Where one turn sends some rows of the set: a few examples, then the rows asked
Podap: [ -8 -25 -39  16 -50  24  26  -7 -10  21  29   6 -15 -10   9   2  -5  -3
  21 -16 -19]
ratab: [  6 -17  13  16 -10   6  21 -24 -30 -33  29 -31 -33  12 -20   3 -11 -24
 -19   5  12]
siso: [  4 -15   4  46 -15 -16  31  36 -17 -10  -2 -12 -24  26  -1 -20 -12 -37
  17  -2  11]
Ret: [ 12  18 -40  36 -28   2 -11 -22  22   8  44 -23  -6  20 -29  23  13 -40
  -6   1  41]
seg: [  7 -13  14  34 -20  26 -40  10 -22  -6  15   0 -12  18 -15  21 -22 -24
  -4 -16  37]
safi: [  7   1  -6  63 -15 -20  23  21 -17 -11 -15 -14 -16  14  16 -11   2 -39
  22  -2  13]
gizos: [ 20 -15  -5  28 -18  18  11   1 -10  -5  31  19  16   9 -16  35  -5 -15
  50  -2  14]
piba: [  5   3 -24  44 -28  -2 -56  -5 -11  -2  13  27 -15  11  -3  14   0 -33
   5  -4  17]
Tapor: [ -9  11 -29  10 -24  31  33  -8 -11   5  13  -2  39  -1 -10  11  30 -32
  17  -5  19]
guku: [-14  10  -8  26 -25  18 -31  16 -33  -6   9 -60 -10  -8 -22  -1  -6 -40
  10  13  -5]
mose: [ -5  33 -11  12 -18  27  -4  -5  -5  -6  53 -16 -19  11 -16  16  -2 -30
 -35  18  -2]
Tid: [ -5  20  -4  26 -16  47   8  -2  -6   1  51 -39 -12  19 -13  18  -8 -22
 -33  -4  20]
Dufil: [  5 -28 -34  50 -25 -22  14 -40   0  -5  43 -25 -33  14   0  -2  21 -30
   3 -19  18]
Fadel: [ -4  12 -63  34 -34  11  -1 -20  24  15  42 -21 -19  29 -22  -1   1 -30
 -19  -3  23]
gar: [ -6 -34 -26  38 -46  18 -33   3  -5  19  18  -9 -28  19  -8  -3 -17 -19
  -7 -36  34]
furas: [-19   7 -17  34 -15  30 -23  22 -31 -10   5 -52  -6  16 -24 -15 -20 -31
   8  13  -6]
vovuv: [-14   2 -28  -7 -36  18  32  -4  -9  13  27  -1  25 -11 -15   5  33 -35
  13  -3   5]
Befit: [ 10 -36 -18  12 -41  35  29  -7 -13   7   3 -17  -1   4 -23  15 -26  -3
  24 -16  26]
ruf: [  3 -20  -4  34 -35 -30  29  26 -13  -1  -6 -21 -36   6  -2 -21  -4 -42
  14  -4  10]
galiv: [ 10 -20 -33  54  -6 -23  11 -31   3 -22  41  -1 -23  40 -17  -5   8 -31
  11  -3  17]
zoso: [-14  -7 -33 -13 -34  26  41   1  -7  10  19   0  23   8 -32  -6  14 -30
   7  -1  11]
Kovit: [-15  -4 -20  26 -42  22 -38   0 -25   6  11   8 -35   1  11  -5 -16 -19
 -25 -12  -5]
Gatu: [-14  -3 -38  60 -22   3 -34  17  -6  10  31 -46  -1  15 -12  -7  11 -41
  37 -10   4]
zukag: [ -2   5  -4  40  -2  17  19 -32 -34 -35  19 -24 -26  12  10  -1  -2 -19
 -22   6  -3]
seka: [  1  -4   4  46 -28 -25  25  21 -22  -3  -4 -19 -29  -7  22 -11   9 -41
  14  -5   1]
tis: [  9   8 -36  17 -32  14   7 -20 -19  -9  -5  22   2 -13   1  21  -4 -13
  25  19 -12]
fev: [-13  -2 -31   9 -20  36  40   5  -6   6  23   4  37  21 -21  -1  16 -26
  17  -7  17]
nuge: [-15 -10 -39  40 -29  -8 -34  22  -3  10  37 -36 -12  17 -31 -16   3 -44
  33   0  -4]

safi -> seka
ratab -> galiv
piba -> Kovit
Now find these:
tis -> Podap
Ret -> mose
vovuv -> zoso
Gatu -> guku

